In the rows, zero is written as 128.
Each path below is one point turned by a fixed rotation once a step. After each direction that follows a path, write how fast that rotation turns it, in degrees per step (0 if it stays still).
Each turn is a multiple of 5 degrees from 10 to 175, or 0.
Each row of a path follows its step; steps can be skipped.
Path 1:
step 1: [116, 130, 126, 144, 130, 128, 117, 137, 138, 133, 109, 143, 127, 134, 146,
 172,  99, 149, 134, 120, 126, 131, 140, 185, 147, 137, 102, 100, 127, 127,
 121, 150, 119, 122, 140, 126, 145, 126, 113, 148, 137, 110]
step 6: [141, 148, 143, 120, 117, 128, 134, 100, 121, 124, 113, 149, 136, 117, 145,
 161, 133, 138, 141, 124, 124, 134, 147, 178, 115, 133, 132,  88, 152, 126,
 136, 114, 132, 104, 128, 135, 150, 132, 112, 138, 148, 144]
step 8: [130, 120, 100, 116, 146, 123, 126, 135, 126, 119, 100, 121, 129, 108, 140,
 125, 154, 156, 115, 123, 106, 142, 140, 148, 134, 133, 127, 153, 115, 143,
 145, 120, 136, 132, 131, 122, 169, 150,  89, 162, 128, 111]
step 9: [140, 132, 140, 127, 139, 145, 127, 134, 142, 140, 148, 157, 156, 140, 135,
 155, 144, 121, 144, 149, 127, 111, 136, 146, 125, 165,  84, 108, 116, 154,
 144, 121, 132, 119, 138, 139, 127, 134, 124, 113, 144, 155]
step 10: [132, 133, 154, 136, 139, 148, 153, 124, 132, 113,  93, 101, 150, 130, 176,
 123, 108, 132, 129, 128, 139, 106, 145, 129, 135,  99, 122, 113, 114, 130,
 138, 142, 124, 158, 141, 113, 148, 129, 123, 136, 109, 113]
step 11: [126, 148, 129, 114, 143, 126, 134,  99, 116, 143, 146, 140, 146, 117, 147,
 151, 150, 141, 135, 121, 110, 156, 150, 143, 133, 151, 148, 132, 130, 120,
 133, 102, 148, 115, 127,  99, 166, 128, 140, 157, 127, 147]
step 12: [140,  88, 157, 133, 156, 144, 132, 125, 125, 121, 134, 137, 152, 147, 146,
 121, 113, 129, 122, 113, 127, 128, 137, 158, 121, 134, 116, 148, 151, 166,
 152, 135, 114, 136, 132, 149, 124, 122, 128, 120, 164, 129]
step 14: [146, 136, 130, 141, 152, 137, 120, 135, 112, 134, 147, 156, 129, 146, 139,
 164, 113, 130, 149, 154, 123, 136, 120, 153, 136, 133, 114, 127, 103, 144,
 143, 130, 138, 133, 122, 112, 165, 169, 144, 134, 135, 146]
step 15: [148,  99, 151, 129, 137, 115, 130, 131, 134, 124,  95, 126, 150, 116, 182,
 146, 136, 135, 120, 112, 123,  97, 130, 124, 127, 116, 122, 116, 125, 132,
 150, 104, 122, 145, 128, 117, 125, 102, 116, 143, 156, 126]
[123, 116, 120, 126, 131, 121, 130, 130, 117, 122, 127, 131, 133, 132, 123,
 125, 128, 121, 137, 121, 126, 127, 124, 126, 135, 129, 123, 129, 125, 124,
 134, 121, 135, 122, 127, 126, 141, 123, 130, 128, 132, 125] : 115
[135, 132, 125, 137, 126, 122, 119, 117, 134, 121, 128, 127, 128, 125, 123,
 124, 138, 130, 135, 121, 125, 123, 137, 127, 129, 132, 131, 125, 123, 128,
 128, 119, 123, 126, 134, 117, 122, 127, 127, 124, 131, 131] : 160
[126, 133, 121, 121, 129, 128, 129, 139, 133, 126, 133, 125, 131, 134, 120,
 118, 127, 130, 125, 126, 119, 131, 128, 134, 131, 130, 123, 124, 118, 137,
 127, 135, 132, 130, 138, 132, 124, 128, 120, 123, 132, 129] : 85
[115, 137, 128, 134, 133, 126, 126, 136, 129, 132, 138, 134, 127, 134, 130,
 134, 128, 129, 134, 128, 130, 124, 138, 126, 128, 125, 128, 132, 137, 130,
 130, 128, 131, 121, 123, 128, 129, 135, 128, 116, 134, 133] : 145
[137, 121, 120, 128, 116, 123, 131, 134, 131, 128, 126, 132, 121, 129, 126,
 132, 125, 139, 132, 127, 129, 133, 134, 140, 120, 120, 129, 133, 124, 125,
 135, 127, 132, 129, 126, 131, 125, 130, 138, 123, 130, 127] : 55
[123, 128, 121, 124, 119, 133, 130, 130, 131, 118, 132, 122, 130, 125, 134,
 132, 138, 129, 128, 132, 129, 128, 121, 132, 136, 133, 131, 127, 131, 130,
 134, 135, 130, 121, 123, 123, 123, 123, 135, 130, 127, 141] : 155
Path 2:
step 5: [128, 121, 129, 118, 135,  90, 143, 124, 111, 105, 140, 160, 142, 118, 131,
 135, 138, 118, 141, 132, 130, 135, 180, 122, 140, 103, 138, 141, 115, 134,
 165, 141, 135, 127, 102, 121, 144, 135, 136, 131, 161, 115]
step 6: [129, 140, 106,  96, 144, 124, 156, 149, 121, 117, 132, 112, 144, 109, 148,
 116, 106, 122, 117, 120, 128,  96, 142, 133, 116, 127, 132, 135, 119, 114,
 144, 138,  80, 152, 128, 146, 133, 132, 147,  92, 129, 135]
step 7: [131, 130, 127,  94, 149, 133, 113, 136, 145, 142,  93, 136, 108, 135, 131,
 136, 112, 103, 109, 109, 166, 143, 119, 147, 121, 133, 150, 130, 145, 111,
 163, 156, 120, 122, 113, 110, 123, 115, 129, 132, 151, 135]
step 8: [153, 131, 123, 118, 115, 126, 110, 100, 151, 126, 140, 144, 175, 130, 131,
 156, 110, 149, 132, 132, 122, 136, 155, 142, 121, 134, 146, 155, 102, 112,
 145, 127, 118, 134, 130, 101, 124, 102, 119, 131, 154, 128]
step 9: [150, 129, 137, 115, 117, 134, 158, 133, 104, 121, 125, 128, 140, 119, 129,
 124, 135, 123, 122, 126, 129, 160, 165, 122, 183, 122, 134, 132, 114, 102,
 146, 151, 101, 133, 123, 138, 148, 153, 124, 115, 145, 120]
step 10: [123, 142, 117, 101, 128, 140, 142, 145, 125, 115, 139, 130, 134,  79, 107,
 134, 107,  94, 111, 128, 142, 121, 115, 124, 132, 129, 141, 138, 161, 119,
 151, 124, 114, 165, 129, 108, 129, 118, 118, 102, 131, 144]
step 11: [115, 132, 116, 120, 115, 118, 118, 128, 132, 139, 119, 145, 114, 131, 154,
 154, 134, 129, 121, 105, 170, 104, 124, 130, 142, 102, 160, 146, 113, 134,
 157, 134, 124, 131, 136, 103, 128, 115, 120, 141, 172, 131]
step 13: [134, 115,  99, 105, 138, 104, 161, 147, 117, 131, 114, 141, 133, 117, 103,
 128, 134, 125, 126, 134, 138, 149, 132, 129, 135, 119, 108, 130, 121, 112,
 153, 184,  98, 148, 103, 111, 132, 133, 127, 110, 128, 126]
step 15: [148, 152, 143, 111, 134, 130, 102, 132, 139, 112, 109, 143, 126, 125, 156,
 157, 134, 127, 117, 123, 147, 134, 155,  98, 147, 118, 136, 153, 129, 104,
 127, 146, 103, 127, 132, 129, 122, 102, 138, 147, 165, 120]
[130, 138, 131, 124, 121, 124, 124, 128, 128, 138, 122, 120, 130, 127, 132,
 127, 131, 117, 130, 118, 127, 136, 136, 129, 131, 132, 124, 125, 139, 125,
 130, 125, 137, 128, 129, 133, 124, 133, 136, 128, 126, 134] : 140
[129, 126, 125, 118, 132, 122, 125, 134, 131, 136, 122, 124, 128, 138, 124,
 118, 127, 131, 137, 128, 128, 124, 129, 132, 114, 128, 129, 125, 120, 139,
 135, 133, 124, 131, 126, 129, 129, 132, 134, 131, 129, 131] : 60
[131, 130, 134, 127, 115, 126, 119, 139, 128, 125, 136, 132, 125, 132, 130,
 130, 122, 130, 134, 121, 132, 133, 126, 125, 122, 123, 135, 131, 123, 124,
 123, 127, 129, 116, 123, 122, 127, 122, 131, 132, 127, 132] : 100
[118, 126, 135, 131, 132, 131, 120, 136, 131, 126, 122, 120, 130, 122, 136,
 131, 127, 124, 131, 129, 126, 115, 121, 122, 128, 130, 137, 128, 131, 123,
 126, 134, 131, 132, 129, 127, 131, 128, 139, 126, 135, 124] : 85
[129, 133, 129, 129, 123, 126, 137, 130, 112, 131, 127, 128, 125, 123, 132,
 118, 125, 118, 130, 142, 130, 125, 133, 120, 122, 130, 129, 124, 126, 128,
 129, 126, 126, 126, 128, 118, 130, 126, 130, 123, 126, 127] : 90
[141, 131, 132, 131, 129, 143, 122, 128, 128, 138, 125, 129, 134, 123, 128,
 122, 116, 129, 128, 131, 124, 133, 127, 128, 133, 127, 138, 126, 128, 131,
 132, 126, 124, 133, 126, 132, 131, 127, 125, 137, 126, 123] : 45
[133, 122, 128, 122, 130, 132, 126, 136, 129, 124, 126, 124, 117, 115, 119,
 122, 126, 125, 120, 126, 126, 129, 129, 131, 127, 135, 123, 125, 126, 127,
 122, 139, 134, 129, 125, 122, 119, 126, 123, 134, 128, 132] : 120
